-41  35 -47 -50  32  15  35 -11  20 -33  33 -> k828
 32  46  15 -28 -15  -3  -1 -32  48  39 -22 -> k651
 23  -8  31  27   9  -4 -14  19  23 -13 -27 -> k496
 26   9 -44  26  48  18  -8  40   9  31  40 -> k574
26 48 18 -8 40  9 29 40 48 22 50 -> k935
 18   8   7 -52  -5  18 -30  44 -12  -5  48 -> k221
at:   9 -44  26  48  18  -8  40   9  31  40 => k574, 1
at: 23 -8 31 => k496, 0
at: 27  9 => k496, 3
at: 48 18 -8 40  9 29 40 48 => k935, 1
at:  32  46  15 -28 -15  -3  -1 -32 => k651, 0
at: 26 48 18 -8 40  9 31 40 => k574, 3

  2  -2   3  -8 -36  18   3  -9  -5   8 -16  -8 -15  -4   2  -6  13   2  -9  10 -16  -2  14  -2  17  -2  10   7   9   5  -8   7   4  -5  -3   0  -6  -2  -1   7  21   3   0  -2   0   6   0   8  -2  -1 -18   4  10   5   4   4   0   0  -4  -7  k391
  2  -2   0  13  48   1  20  13  11   2 -27  -2   4  -1  -3   9   2   4   0   6  15   5  -7  -6  -3  -1 -16   2  -6   4   6   3  -4  -6   5  -2  17   3  -3  -2   7   2   2   5  -4  -2  12  11   1   2 -14   2   3  -3  -5   3  -8   1  -4   2  k445
 -7  -3   4  -4 -31 -12  -8   8   6 -11  -8   0  -2 -28   7   7  -2  16   9 -16  17  -6   5  -8   2  -2  11  -6  -9   6   9  13  -2   8 -17  -2   7   0  -4  -8  24  -6   8  11  -3   1   3  -1   4   0  -2  -9  -4  -1   3   0  -6   1   6  -3  k242
 -2  -6   9 -17  21  -1 -28   4   4   2  34   4  -3   3  11  -9   7  11  -8  -2   9   1 -15  -3 -17  -1 -17   8 -11 -15   5   8  -3 -15  17   7  15   8  -4   2  21  13   6   9   4   1 -19   2  -8   0   0  37 -11 -13  -5  -5  -7  -2  -8   0  k520
 -1 -37 -11  -2  -3   2   9  -2   0   6  -7   2   1  -1  14  -4  21  -3 -25 -15 -10   2  -1   3  -9   5  43  -1 -35 -11  -2  -3   2   9   1  11 -28   8   3   8  -6 -10   9  -1   0   2   0   0   2   2  -2 -14   2   1 -17  -2   0   4  -2   3  k546
 -1  11  -3   7 -20   2   2  -3  -8  -1   5   8  -1   6 -15  -1 -12   8  -1  -8   6   5   4  -2   3  -3  -6   9  -3  -4  -2  -3  10  -8 -11 -16   5   2  13  16   5   8   0 -16   1  -1   2   7   4   4 -14 -22   1   5   0   6  10   2  -5  -2  k128
 -2  -6   9 -17  21  -1 -28   4   4   2  34   4  -3   3  11  -9   7  11  -8  -2   9   1 -15  -3 -17  -1 -17   8 -11 -15   5   6  -8  12  12 -21  17   0   3   8   3   5  13   2  -3   9  -5   3   2   5  -1  19   0   2  -7   9  -7   1  -3   2  k594
  4  -3   8  -4 -12  -2  -5   0  -2   2  19   4   2  14  13  -7   3   5  -8  -6  10   8  -9   0  -9   4   2   1 -16   3   0   3   6  15   8  -5  -3 -24   6   6  -1   2  14   9   5   8 -25  -2   7   0  10 -23   6   4  -6  -3  21  -8  -1  -4  k274
 -3 -10  -1  10  36  -9  15  -2   0   6  -7   2   1  -1  14  -4  21  -3 -25 -15 -10   2  -1   3  -9   5  43  -1 -35 -11  -2  -3   2   9   1  11 -28   8   3   8  -6 -10   9  -1   0   2   0   0   2   2  -2 -14   2   1 -17  -2   0   4   7  -3  k854
asked:  -3 -10  -1  10  36  -9  15  -2   0   6  -7   2   1  -1  14  -4  21  -3 -25 -15 -10   2  -1   3  -9   5  43  -1 -35 -11  -2  -3   2   9   1  11 -28   8   3   8  -6 -10   9  -1   0   2   0   0   2   2  -2 -14   2   1 -17  -2   0   4   7  -3 => k854
asked:   4  -3   8  -4 -12  -2  -5   0  -2   2  19   4   2  14  13  -7   3   5  -8  -6  10   8  -9   0  -9   4   2   1 -16   3   0   3   6  15   8  -5  -3 -24   6   6  -1   2  14   9   5   8 -25  -2   7   0  10 -23   6   4  -6  -3  21  -8  -1  -4 => k274
at: 24 -6  8 11 -3  1  3 -1  4 => k242, 40
at:  1 -4 => k445, 57

